In the data rows, the value 500 means zero.
Every row has a hidden score from 0 to 15. What is each row's score? 7 is about the middle.
[574 480 381 692 564 519 557 622]: 12
[768 626 281 379 377 665 573 533]: 7
[653 553 448 577 371 869 674 591]: 15
[383 725 647 397 373 583 489 425]: 3
[597 454 408 552 526 462 512 503]: 8
[426 502 623 477 427 469 489 479]: 8
[516 428 343 559 615 539 346 431]: 2
[523 439 441 607 517 406 496 496]: 6
[577 458 480 576 560 388 452 476]: 9
[427 478 416 384 450 535 355 816]: 13
[717 499 380 528 349 691 701 555]: 12
[304 652 579 745 380 422 393 436]: 0
[246 694 674 403 603 437 436 522]: 4
[300 631 720 139 616 427 494 493]: 5
[628 487 499 509 566 344 614 501]: 11
[565 547 460 588 415 401 493 490]: 6
[446 497 383 569 408 357 505 401]: 0
[453 534 660 358 406 642 583 553]: 13
[389 466 583 527 577 416 455 453]: 5
[595 402 519 584 663 433 516 438]: 12
[522 500 501 569 489 283 581 506]: 6
[393 535 696 335 590 431 514 561]: 12
[362 417 670 280 999 536 586 481]: 12
[552 445 397 529 450 470 492 558]: 7
[562 462 522 539 429 425 474 503]: 10
[229 586 679   0 380 417 507 598]: 1
[512 482 344 480 556 426 475 506]: 1
[450 544 583 527 670 482 616 571]: 12
[592 458 436 574 489 430 446 458]: 7
[557 454 309 380 403 586 435 413]: 0
[445 534 575 520 491 602 578 529]: 10
[350 496 614 597 584 357 510 477]: 6
[349 594 643 370 531 406 415 603]: 10
[389 625 450 672 420 439 379 378]: 0
[493 437 566 576 457 403 445 472]: 9
[365 510 587 537 627 439 507 576]: 9
[363 471 554 539 354 731 621 641]: 10
[538 571 419 541 368 683 555 515]: 6
[480 469 586 529 535 368 499 463]: 8
[431 471 508 557 606 425 479 521]: 7
[510 559 484 282 501 555 319 608]: 10
[539 544 464 577 445 514 476 388]: 3
[601 469 433 576 375 725 637 599]: 13
[645 508 314 439 397 645 578 533]: 5
[347 705 577 534 576 596 541 505]: 5
[401 583 572 524 400 556 500 506]: 6
[563 517 381 549 642 540 216 457]: 7
[470 430 506 489 473 438 447 550]: 8
[436 502 383 523 599 467 471 530]: 2
[545 380 584 530 269 459 469 420]: 8
[655 602 260 308 343 526 461 485]: 0
[544 496 486 585 394 418 520 597]: 11
[315 683 648 401 691 455 498 637]: 11
[280 655 740 167 619 429 502 486]: 5
[683 528 252 272 353 811 614 612]: 7
[431 468 509 572 473 411 452 474]: 4
[660 512 309 340 587 484 277 620]: 10
[557 587 521 671 342 857 672 556]: 14
[674 561 338 487 390 513 561 540]: 7
[351 601 723 178 445 444 493 473]: 5
[488 473 445 539 382 591 520 488]: 4
[753 471 261 335 533 709 619 567]: 10
[357 579 641 392 503 375 387 544]: 7
[620 455 595 723 450 531 551 341]: 12
[572 515 247 452 864 244 219 518]: 2
[583 461 539 529 521 424 450 461]: 11
[650 442 379 553 404 631 601 564]: 11
[464 489 610 532 586 372 474 519]: 11
[611 478 396 540 409 504 509 535]: 8
[462 469 474 574 484 418 452 456]: 3
[619 484 448 584 395 615 550 565]: 13
[467 561 654 375 445 488 458 504]: 11
[720 547 357 396 292 839 746 585]: 11
[686 507 354 523 566 307 505 542]: 9
[465 703 629 357 457 517 367 384]: 5
[571 471 482 619 581 392 443 507]: 11
[523 477 575 561 373 853 589 554]: 15
[465 553 473 575 429 502 475 443]: 2
[553 545 265 333 510 577 248 309]: 0
[499 513 514 407 470 523 365 380]: 3
[451 573 559 626 368 645 560 529]: 9
[439 590 446 545 548 536 505 533]: 4
[504 459 410 489 561 592 373 339]: 0
[369 562 665 350 510 345 489 496]: 6
[414 491 612 404 541 511 511 467]: 7
[588 473 381 538 436 517 510 537]: 7
[579 503 336 483 434 419 489 508]: 2
[618 448 498 567 415 584 550 525]: 13
[669 433 501 586 436 634 602 593]: 15
[548 624 588 601 529 428 434 442]: 11
[640 403 373 593 588 839 728 630]: 15
[335 504 581 471 376 507 536 611]: 7
[569 477 578 488 592 402 548 450]: 11
[610 452 417 558 438 547 532 521]: 9
[659 467 361 468 563 371 555 420]: 3
[526 476 587 513 380 558 538 528]: 13
[560 475 437 566 423 511 510 511]: 7
[535 424 437 570 480 410 478 466]: 5
[511 868 469 530 292 763 509 384]: 0
[539 463 556 543 669 506 495 421]: 10
[642 471 448 566 507 406 465 467]: 9
[299 561 618 532 451 395 441 406]: 0
[543 471 529 554 400 671 613 585]: 14
[532 335 537 497 491 783 614 606]: 15
[528 618 396 586 410 478 456 425]: 0
[562 495 488 515 395 393 663 484]: 6
[632 506 309 410 501 462 437 462]: 2
[572 457 517 504 600 514 386 402]: 9
[435 511 550 424 428 593 415 423]: 4
[451 521 622 346 397 551 478 445]: 7
[643 438 363 514 487 494 489 464]: 6
[480 564 606 640 800 640 535 383]: 11
[556 443 487 621 521 410 514 452]: 8
[438 406 605 407 594 429 454 487]: 9
[376 598 553 522 419 493 435 537]: 5
[388 485 561 570 555 365 435 501]: 6
[688 532 538 801 668 692 413 288]: 14
[497 200 340 669 999 659 425 493]: 10
[416 490 578 551 467 397 456 482]: 6
[652 460 408 548 470 442 478 479]: 8
[608 448 652 627 523 431 521 348]: 13
[413 507 590 542 659 500 575 586]: 12
[533 465 455 580 405 573 523 589]: 11
[732 586 253 336 570 562 359 680]: 13
[622 483 365 438 344 751 778 606]: 9
[328 576 630 469 336 709 576 558]: 7
[599 459 428 571 384 796 663 630]: 15
[610 466 320 429 415 533 533 502]: 3
[380 473 617 433 378 729 622 636]: 13
[643 341 286 382 502 457 507 479]: 2
[531 728 398 545 330 632 557 490]: 1
[594 586 477 669 430 408 410 404]: 6
[641 461 465 799 722 429 540 617]: 15
[357 566 758 266 572 428 516 418]: 7
[587 472 396 532 453 514 459 466]: 5
[536 477 609 455 445 518 505 511]: 13
[472 505 491 537 498 487 411 447]: 4
[565 443 441 628 493 503 494 472]: 8
[444 498 529 456 488 437 441 421]: 2
[711 415 407 568 436 588 589 551]: 14
[419 526 568 567 371 462 461 507]: 6
[472 487 565 531 529 383 459 488]: 8
[481 468 497 587 397 676 633 581]: 10
[492 223 401 599 536 464 497 477]: 5
[423 490 586 511 557 449 443 411]: 5
[409 516 571 541 432 506 526 487]: 6
[550 525 464 672 372 411 422 393]: 3
[474 477 446 576 581 412 393 461]: 4
[577 461 519 586 485 427 476 493]: 11
[330 309 657 579 712 537 633 498]: 11
[366 386 567 526 574 404 491 493]: 6
[554 517 253 332 567 566 408 392]: 0
[500 477 571 525 637 480 535 569]: 14
[756 491 527 589 525 570 599 445]: 15
[443 418 584 398 569 291 531 458]: 5
[341 590 616  28 562 332 282 775]: 12
[541 476 541 534 563 409 453 483]: 10
[606 456 317 443 446 470 525 498]: 2
[383 557 669 385 415 471 507 505]: 8
[462 362 466 632 163 793 663 554]: 7
[416 511 660 393 555 398 451 483]: 9
[620 523 401 534 496 299 528 516]: 6
[486 380 636 270 481 490 530 504]: 11
[521 382 280 361 436 798 628 650]: 5
[391 426 352 527 679 323 501 554]: 0
[377 646 510 717 456 380 390 387]: 0
[419 475 496 666 499 399 397 429]: 2
[473 402 544 518 462 340 541 413]: 4
[664 497 307 434 447 444 490 482]: 3
[624 447 277 378 488 387 487 459]: 0
[508 616 536 577 333 782 633 547]: 11
[524 447 423 549 482 420 469 475]: 4
[403 373 712 575 679 509 625 367]: 10
[545 460 363 513 591 414 483 483]: 3
[343 596 654 196 476 366 386 638]: 9
[318 500 546 568 658 443 475 520]: 4
[418 512 640 434 545 409 468 493]: 9
[290 611 718 241 428 456 476 479]: 4
[674 370 252 289 265 609 569 599]: 5
[624 500 325 479 400 526 537 518]: 4
[378 413 508 575 550 410 515 499]: 4
[610 489 308 388 515 395 461 463]: 0
[234 505 599 538 598 443 486 528]: 3
[510 469 457 609 457 420 482 495]: 6
[567 471 466 590 429 508 518 505]: 9
[721 605 389 427 372 719 598 547]: 12
[596 462 540 624 631 377 664 410]: 10
[461 498 581 525 393 562 559 527]: 10
[723 479 282 443 441 580 555 516]: 7
[717 524 298 430 415 504 524 511]: 6
[344 446 595 632 747 468 454 413]: 6
